(in the rows, 128 means zero)
Named turns come first, each shown by rows before and after it. Which turns, in which order, take the first row of each pair that follows to the second? Write the first one first, as in the answered first pair.
A:
[130 146 140 132 141 109 129 116 109 140 110 121 116 129 129  91 131 142
 136 110 112 155 126] -> [121 125 155 154 142 126 110 143  96 114 121 111 119 148 135 118 122 120
 115 132 144 156 132]
[137 100 149 141 134 129 112 126 104 102 112 141 117 132 146 123  84 121
 121 139 166 148 162] -> [108  92 124 160 120 149 100 143 155 119 142 120 141 118 124 173 111 116
 139 147 118 109 140]
[130 144 134 104 120 111 123 125  78 139 119 151 130 134 115 119 136 135
 132 131 121 136 133] -> [118 130 142 122 118 124 111 145  81 121 130 139 132 145 121 138 136 119
 126 150 140 127 132]
[ 93 123 133 119 103 148 124 161 149 113 148 122 149 137 115 133 116 138
 148 145 165 128 103] -> [ 99 139 124 103 104 135 139 143 156 144 140 129 146 123 105 112 125 159
 166 126 137 132  96]
H:
[122 114 146 165 133 127 124  94  84 112 106 148 129 149 186 109 144  89
  96 142 133 135 158] -> [116 117 125 166 138 108 158  77 111 119 101 149 139 151 188  96 150 106
 100 128 139 131 146]
[ 89 128  84 147 158 107 133 139 131 126 163 145 163 144 128 112 130 161
 108  96 152 113  83] -> [ 89 150 102 134 142 119 141 158 138 132 156 139 149 135 107  87 140 174
 134  75 138 123  84]
[ 98 118 147 174  95 148 113 172 139 128 122 119 124 143 131 131 152 127
 122 126 139 132 141] -> [ 99 111 151 177 100 139 109 164 140 125 124 125 131 152 142 140 147 125
 112 135 151 123 144]
[ 88 121  99 112 131 107  78  79 110 154 185 126 186 136 119 205  88 124
 110 163 124  71  51] -> [ 85 145  77 107 127  95 134  72 159 180 165 125 195 126 109 172 108 155
 140 132 119  82  35]
N:
[154 113 130 132 140 151 127 117 100  90 115 115 137 140 136 137  95 112
 130 155 131 118 123] -> [144 112 135 135 133 160 119 122 108  97 122 114 138 139 124 146  96 110
 139 157 123 115 114]
[122 116 132 158 128 158  99 170 133  94 153 115 123 144 121 154 153  96
 125 163 112 123 161] -> [127 111 124 162 128 154 113 176 145  98 148 113 129 141 119 149 153  94
 119 161 119 125 160]
[123 143 129  87 119 141 143 117 134 144 107 143 109 105 105  75 135 156
 156  99  97 148 154] -> [121 145 133  86 116 144 139 114 129 143 112 144 113 104 104  76 131 157
 154 105  89 146 151]
[130 117 141 154 114 151 127 167 136 110 120 109 119 140 139 135 138 120
 114 135 147 130 156] -> [138 116 149 148 120 152 122 160 122 104 120 114 114 144 138 129 134 117
 112 138 145 134 163]
K:
[133 131 137 145 146 134 161 132 156 114 123 132 161 107 136 143 131 126
 147 105 121 140  87] -> [132 119 139 147 154 133 159 132 148 101 127 134 161 116 147 156 119 117
 138 115 135 140  89]
[119 142 157 117 114 143 125 175 108 123 114 125 111 114 125 105 115 140
 169 133 133 185 122] -> [112 136 155 122 116 137 133 176 100 115 114 125 110 122 131 107 106 134
 157 135 154 189 123]
[103 117 118 178 108 134 142 173 196 128 134  96 127 125 109 150 172 116
 147 128 127 116 133] -> [100 100 125 177 119 129 115 171 163 105 146 108 133 149 130 170 147 102
 115 152 169 113 123]
[147 130 138 114 139 125 102 118 124 150 132 120 101 106 130 134 142 111
 128 113 112 132 136] -> [158 123 139 132 142 118 120 122 130 135 121 124 101 114 148 130 143 109
 129 108 127 134 150]
Then:
(2 to 3 turns a pair)
[111 140 116 116 114 135 143 137 149 162 125 126 136 125 115 131 148 129
 148 116  80 109 112] -> [144 129 152 112 125 127 125 126  77 128 112 150 108 146 144 107 108 112
 113 131 136 130 136] | A then H then H
[140 108 155  92 162 110  72  85  69 113 144 158 128 136 140 145  94 112
  95 150 131 121 114] -> [133 105 135 116 157  93 134  98 116 104 134 153 151 153 163 136  94 122
  95 136 196 133 105] | H then H then A
[153 142 111 132 132  93 164 106 138 134  76 144 112 129 150  94 128 138
 123 107 115 125 144] -> [151 116 148 157 123 129 121 166 112  96 101 122  97 151 148 119 113 108
 113 139 143 131 158] | H then A
[113 139 131 132 112 115 168 140 125 127 158 122 143 129 146 106 108 147
 134 122 193 132  92] -> [101 138 118 134 105 128 150 148 148 137 172 109 151 123 129 133 123 149
 146 124 163 111  76] | A then K
[ 83 120 119 146 112 155 121 154 157 128 176 111 167 137  93 164 117 129
 142 156 146 100  75] -> [136 161 167 109 100 161 145 150 121 135 129 121 101 118  86  64 123 146
 170 118 123 159 134] | K then A then H
[130 162 140  94 127 130 114 103 101 144 123 149 113 115 106  92 115 141
 137 125  96 138 131] -> [143 142 155 113 131 132 104 119  84 112 114 144  97 140 127  96 107 118
 111 141 123 146 157] | K then H then K
[113 137 130 113 145 154 107  99 100 122 138 133 130 126 115 127 117 139
 128 142 140 113 130] -> [114 135 115 116 150 139 126  92 114 119 128 134 137 136 123 127 118 138
 122 136 161 113 124] | H then H then A
[129 129 153 150 111 163  82 171 119 105 137 111 102 121 104 133 144 115
 139 147 100 139 145] -> [151 145 161 114 123 148 109 145  99 119 107 129  82 111 104  80 131 128
 134 125 104 159 157] | A then A
[155 149 127  93 151 109 143  90 118 150 119 145 132 128 135 106 120 145
 141 103 104 142 134] -> [137 118 109 142 150 102 150 121 149 115 126 126 162 153 163 144 129 124
 111 127 168 130 128] | K then A then H
[128 134 120  98 151  94 146  75  99 143 135 160 150 134 128 136  82 149
 139 119 144 141 115] -> [102 130  99 122 135 114 139 106 157 152 154 131 169 128 103 170 111 158
 164 121 119 121  92] | A then A then H
[137 139 150 127 114 175 131 107  82 147 120 167 115  90 131  67 155 144
 138 117 123 158 120] -> [112  92 124 171 133 163  98 101  95 127 149 163 153 110 160 152 147 110
  91 153 135 114 103] | H then A then H
[123 129 142 122 125 144  97 125 110 141 134 126 114 141 118 134 142 107
 131 132 101 105 122] -> [135 133 150 117 129 138 104 118  89 132 126 135 106 145 128 117 129 111
 122 130 121 120 131] | A then A
[127 118 163 113 116 159 137 141  90 113 135 127 113 141 130 112  77 143
 149 116 184 170 134] -> [103 116 138 147  98 184 131 173 165 133 148  94 135 121 113 152 124 138
 178 116 132 143 130] | A then K
[127 157 115 112 108 124 150 120 156 156 124 134 136 102 113 106 150 146
 163  95  92 128 128] -> [110 113 140 153 106 157 101 169 131 102 149 118 144 143 132 159 132 104
 116 148 151 123 131] | A then H then A
[116 135  79 121 110 125 125 117 177 160 108 119 127  94 132 128 151 130
 149 129  93 106 123] -> [130 106 118 133 118 128 112 150 122  95 108 122 117 136 163 135 124  99
 107 163 180 129 142] | A then A
[118 118 152 118 100 139  92 167  83  97 158 119 121 119 120 126 110 128
 121 138 130 106 144] -> [143 131 137 121 110 114 161 148 107 113 115 126 110 104 141  71 126 149
 128 106 130 125 171] | A then A then K
[147 134 126 109 111 148 113 132 101 130 148 128 106 108  92 112 119 145
 149 118  85 152 152] -> [134 112 137 123 109 156 106 168  95 101 155 121 119 136 106 123 110 127
 138 146 137 153 150] | N then A then A
[114 104 103 122 152  85 107 102 126 150 159 134 144 117 120 165 139 135
 142 133  89  97  95] -> [150 133 135  95 144  87 141 109 104 152 119 148  98 112 118  88 138 152
 162 101  91 140 130] | A then K then H
[154 139 139 108 129 124 119 153  81 106 140 134 102 143 121 102 127 149
 131 147 146 147 136] -> [135 135 101 138 121 130 127 158 151 128 147 108 122 124 112 143 173 153
 145 138  95 113 135] | H then A then K
[123 157 122  87 124 108 147  88 138 182 130 145 130 107 109 105 123 156
 164  92 104 135  89] -> [103 139 149 101 106 157  84 146 124 160 166 116 132 112  83 148 122 131
 165 126  99 123  85] | H then H then N
[143 134 120 103 144 105 127  72 109 141  94 146 103 106 149  90 141 119
 110 114  84 142 152] -> [101 103  91 159 134 118 114 103 174 132 130 113 145 118 149 171 171 106
 112 140  90 106 126] | A then A then H
